In the rows, zero is written as 128.
Rotation paths and how fast each direction turns (degrees a step)
Each turn is a multiple of 5 degrees from 10 to 175, or 0.
Each row of a path follows its step; steps can be skipped.
Rotation 1:
step 0: [126 140 128 125 128 127 134 135 123 130 123 135 115 137 143 126 127 133
 120 124 126 137 128 135 117 130 130 130 131 117 128 124 122 139]
step 2: [123 117 134 131 114 132 132 124 139 124 125 135 126 129 121 125 125 129
 123 137 132 127 130 123 135 129 124 117 128 119 136 130 141 118]
step 3: [130 138 132 131 118 121 138 131 124 130 121 121 130 128 134 128 118 136
 136 113 123 126 126 122 127 118 135 129 120 132 135 124 118 127]
step 4: [116 131 122 128 129 125 127 128 131 130 139 120 132 114 125 126 137 120
 137 137 125 132 122 134 135 125 128 136 132 134 118 133 126 138]
step 6: [135 145 124 125 132 129 125 130 122 126 112 125 125 132 131 121 126 134
 122 125 126 135 133 124 131 134 127 123 130 116 119 117 119 130]
step 7: [121 117 116 132 137 138 130 125 123 125 133 118 125 131 117 130 133 129
 130 130 140 126 124 136 115 130 133 125 126 131 133 131 120 134]
step 9: [124 132 132 128 127 131 128 135 129 134 118 121 141 118 130 124 115 134
 118 114 124 124 123 114 128 123 128 128 127 136 129 124 129 124]
step 10: [118 127 127 124 130 120 132 123 130 133 140 127 123 120 123 118 137 121
 133 130 122 130 126 131 122 117 137 131 138 121 135 125 128 141]
step 11: [135 124 138 128 122 127 122 131 125 133 134 140 117 138 139 138 130 122
 132 128 122 122 124 131 131 139 118 137 129 135 124 130 123 128]
[131 127 129 124 125 128 129 128 127 127 130 129 131 128 127 124 126 129
 123 129 128 127 130 126 129 127 123 124 129 130 126 126 129 123]
110
[125 128 128 128 128 128 133 129 125 127 135 127 128 129 133 129 129 129
 129 127 131 130 126 129 129 129 125 129 126 127 127 130 124 128]
100
Rotation 2:
step 0: [135 122 134 130 139 129 146 132 131 139 134 131 125 129 124 123 126 128
 126 138 125 143 124 132 123 135 119 125 121 131 129 134 131 121]
step 1: [119 124 136 123 134 125 117 126 136 122 132 130 121 124 122 119 135 129
 127 127 116 136 127 139 126 120 129 140 123 123 136 119 123 136]
step 2: [133 123 131 129 118 118 131 131 129 118 133 129 113 126 129 123 129 120
 119 134 138 117 133 121 120 122 121 122 126 129 122 116 127 134]
step 3: [126 121 115 122 133 128 138 144 124 134 122 132 125 126 124 125 118 128
 128 131 126 134 134 126 124 138 125 120 118 128 138 132 125 139]
step 5: [136 136 138 132 122 118 131 128 120 117 137 124 121 123 121 128 130 124
 122 135 130 138 121 130 131 132 112 132 129 130 124 125 122 137]
step 6: [108 125 127 122 125 131 128 137 122 124 121 138 120 124 128 126 122 130
 121 132 130 120 126 134 126 130 125 127 118 135 134 127 112 127]
step 8: [146 124 128 124 126 125 127 124 129 137 129 122 120 123 119 126 125 126
 132 131 116 139 122 131 127 126 120 135 120 140 127 136 121 137]
step 9: [119 122 144 126 130 127 127 121 120 121 130 133 116 124 121 122 117 133
 124 129 132 129 129 131 133 124 136 134 112 124 123 121 129 127]
step 10: [126 134 125 128 128 124 127 136 126 130 124 121 125 129 134 125 118 122
 125 140 130 125 126 127 118 137 123 129 132 127 131 102 130 136]
[129 128 129 128 130 130 129 131 126 127 130 127 134 126 126 128 128 132
 128 130 127 125 128 126 123 128 127 130 123 128 128 132 125 130]
135
[125 124 126 130 130 126 129 125 126 131 132 125 128 129 129 130 130 126
 133 128 130 129 126 131 125 128 129 127 128 130 131 131 130 130]
95
[127 130 124 124 129 126 129 124 128 130 124 130 130 132 127 124 129 126
 125 129 129 129 130 126 125 130 128 129 128 129 124 132 128 129]
90
[127 125 126 129 129 129 129 130 132 123 132 129 129 126 126 128 129 126
 124 126 128 129 132 128 126 130 128 125 130 126 130 129 131 132]
35
Rotation 3:
step 0: [125 125 136 127 130 113 129 117 130 131 131 127 127 132 133 115 131 128
 126 127 129 119 131 126 143 130 120 135 128 127 120 133 123 119]
step 1: [127 132 127 131 127 132 130 135 127 134 127 127 138 132 112 124 129 126
 128 120 121 126 127 124 118 135 125 127 119 138 134 130 142 117]
step 2: [134 131 112 125 128 128 125 120 121 123 135 121 127 124 125 137 119 130
 135 139 126 117 130 120 133 125 131 121 138 126 128 123 128 124]
step 3: [133 123 130 124 134 134 132 140 130 135 128 122 125 122 131 120 134 118
 120 123 141 126 128 132 126 130 128 130 134 113 121 125 128 121]
step 4: [119 136 130 130 140 123 132 126 131 116 128 128 124 134 132 130 127 127
 123 125 121 132 133 130 122 131 129 130 140 140 127 144 130 123]
step 5: [139 117 133 127 126 129 126 122 124 129 119 130 136 123 126 133 130 136
 131 133 118 126 141 134 127 130 131 119 121 120 136 131 134 122]
step 7: [120 128 126 126 142 128 129 131 125 137 125 132 112 121 120 133 126 115
 127 131 117 131 125 131 127 129 122 133 126 119 130 132 124 132]
step 9: [133 134 139 121 129 134 129 124 124 123 127 131 135 128 134 131 134 119
 145 125 122 129 137 131 123 120 131 134 124 129 117 117 129 131]
step 10: [124 125 121 134 116 125 125 128 134 135 126 135 119 134 126 133 136 128
 131 127 136 124 137 126 120 132 121 136 134 127 141 131 118 131]
[130 130 130 126 132 131 128 128 130 126 129 124 125 125 129 132 129 128
 130 126 132 130 126 132 127 126 127 127 133 129 126 127 129 128]
70
Rotation 4:
step 0: [127 131 129 130 122 127 131 122 131 142 128 136 128 125 130 127 129 133
 121 114 122 132 129 127 127 125 129 134 136 126 124 121 129 115]
step 2: [133 129 119 123 117 124 124 129 127 120 135 134 131 126 120 131 125 130
 122 131 126 129 125 119 116 121 122 119 126 125 128 127 122 132]
step 3: [138 134 129 123 124 120 137 127 129 137 128 124 119 130 137 124 124 126
 125 120 134 126 129 135 121 135 123 133 132 126 129 135 133 125]
step 5: [134 125 123 123 130 129 128 138 122 134 132 123 133 136 125 123 123 132
 129 125 121 129 120 126 127 125 126 118 135 132 126 116 118 127]
step 6: [119 130 128 125 140 120 128 124 129 131 126 129 123 132 133 130 125 129
 122 131 131 116 115 132 124 125 126 135 130 123 137 130 136 125]
step 7: [121 135 127 132 123 129 124 125 136 128 114 130 135 130 120 130 122 128
 125 127 126 139 131 124 126 127 125 131 126 142 134 127 129 133]
step 8: [130 127 131 132 131 121 133 132 126 135 134 127 117 129 121 119 121 117
 133 120 119 130 129 127 129 120 127 128 122 122 127 127 119 124]
step 10: [137 118 117 130 124 125 121 128 128 135 116 133 130 128 121 131 127 135
 124 123 132 137 129 127 128 133 120 129 125 128 121 128 131 124]
step 11: [129 132 134 137 136 122 129 128 127 129 138 120 127 130 133 120 133 128
 129 126 118 138 119 126 125 129 125 124 129 123 124 136 139 128]
[129 130 129 128 124 126 126 129 123 130 126 126 130 126 123 130 126 131
 126 129 131 129 129 123 128 126 129 130 131 129 126 127 125 128]
140
[129 129 130 124 129 126 126 128 125 130 131 130 123 125 129 129 132 129
 122 128 128 124 128 129 126 129 128 126 128 131 132 127 127 127]
115
[130 123 127 131 129 127 128 132 126 130 128 129 130 127 131 127 130 129
 127 130 131 130 127 129 132 133 126 126 132 128 127 128 126 125]
65
[129 128 126 129 130 126 126 126 128 128 129 129 126 128 126 132 132 128
 131 127 129 130 127 130 131 128 126 130 126 135 126 128 127 132]
120
Rotation 5:
step 0: [122 128 115 134 130 124 140 133 137 130 137 116 132 125 129 134 121 127
 122 131 132 123 132 127 131 128 129 135 117 125 115 133 126 120]
step 1: [120 133 125 129 131 140 121 132 118 131 136 134 123 121 133 138 120 125
 129 130 119 119 119 133 135 127 122 127 130 132 119 138 126 123]
step 2: [127 126 137 131 141 126 119 121 130 137 132 130 126 133 122 127 124 126
 132 124 129 115 139 135 135 130 139 142 128 133 128 130 121 122]
step 3: [133 132 128 124 130 127 128 130 130 127 131 125 129 133 123 122 122 135
 122 141 139 125 122 140 132 144 124 136 130 119 123 132 128 114]
step 4: [134 131 132 127 131 126 139 132 128 136 129 129 116 117 134 126 110 133
 127 128 125 127 124 128 132 138 135 124 136 131 120 136 125 135]
step 7: [125 122 143 137 122 143 130 134 136 124 133 136 122 124 125 129 129 137
 126 134 128 131 117 131 135 130 130 125 135 134 131 136 130 130]
step 8: [122 116 131 131 136 127 140 126 131 130 134 128 122 138 133 125 125 139
 129 126 129 126 139 135 130 131 127 127 120 141 138 125 134 132]
step 9: [131 126 123 129 118 131 138 120 129 119 126 123 123 129 126 119 123 133
 130 135 126 118 117 132 131 125 115 130 115 134 124 122 127 120]
step 11: [121 128 131 136 137 120 120 127 131 131 146 124 127 127 125 123 133 130
 136 127 119 129 126 131 138 128 116 130 123 128 134 133 139 122]
[128 129 123 128 127 131 131 130 128 128 127 127 128 126 131 126 126 130
 127 125 122 129 129 129 129 128 130 128 126 127 127 123 126 125]
80
[125 127 131 127 132 126 129 123 127 129 130 131 130 129 128 128 125 127
 129 127 121 128 128 131 125 127 129 126 128 127 132 130 130 129]
115
[128 127 134 129 124 129 129 129 128 127 127 125 128 128 125 125 127 125
 129 129 124 128 129 124 126 128 132 131 127 130 126 129 127 126]
145
[126 131 129 131 129 130 130 130 124 133 126 128 125 130 131 126 127 126
 127 130 131 129 133 130 124 127 129 128 126 127 128 128 128 131]
175
[125 130 124 127 125 128 124 126 129 129 129 123 126 129 128 130 127 131
 128 132 127 127 128 126 124 127 131 126 132 129 132 126 128 128]
0
Rotation 6:
step 1: [133 134 131 103 134 124 124 128 119 125 121 134 122 127 125 122 130 133
 135 126 122 128 120 132 135 126 135 128 136 132 142 122 133 128]
step 2: [137 137 130 138 128 126 128 133 131 132 116 132 123 120 133 121 128 132
 140 121 131 124 125 137 128 123 145 136 124 143 130 125 124 128]
step 3: [128 128 130 135 143 127 125 126 132 132 121 126 135 136 138 137 114 130
 140 137 117 116 128 128 130 124 135 125 128 134 122 133 126 140]
step 4: [129 121 123 126 124 136 121 114 121 124 123 134 139 140 131 136 122 131
 135 132 121 139 117 139 123 125 121 130 117 138 131 133 130 123]
step 5: [134 120 142 117 120 122 117 129 129 131 141 140 134 119 129 130 135 131
 134 126 122 135 127 133 125 124 129 120 128 143 131 133 134 132]
step 6: [124 139 127 120 120 136 115 130 136 137 128 124 130 132 123 118 131 128
 142 131 128 131 130 121 133 127 138 122 139 143 131 125 120 127]
step 7: [140 130 122 121 113 126 125 131 132 128 122 127 130 143 138 133 124 121
 133 133 131 117 135 130 125 122 142 138 127 131 122 120 125 134]
step 8: [132 125 127 135 131 126 122 132 118 141 130 143 140 137 127 123 118 116
 121 139 116 131 127 131 128 122 135 135 121 126 131 128 125 134]
step 11: [134 143 132 122 120 136 121 132 127 140 128 129 118 141 136 126 122 143
 125 128 126 129 142 127 134 124 132 128 128 125 137 130 135 129]
[126 129 126 128 124 131 129 127 125 127 125 124 129 128 129 125 126 128
 130 130 129 129 127 130 127 129 129 130 131 127 131 132 132 124]
145
[131 129 125 128 130 125 132 129 129 127 123 127 129 128 128 126 126 124
 128 125 122 129 131 125 129 128 130 132 127 130 126 128 127 128]
70
[129 126 129 130 129 133 127 130 131 128 125 129 130 130 130 125 129 132
 127 128 130 125 129 128 127 128 127 134 130 127 128 128 127 134]
80
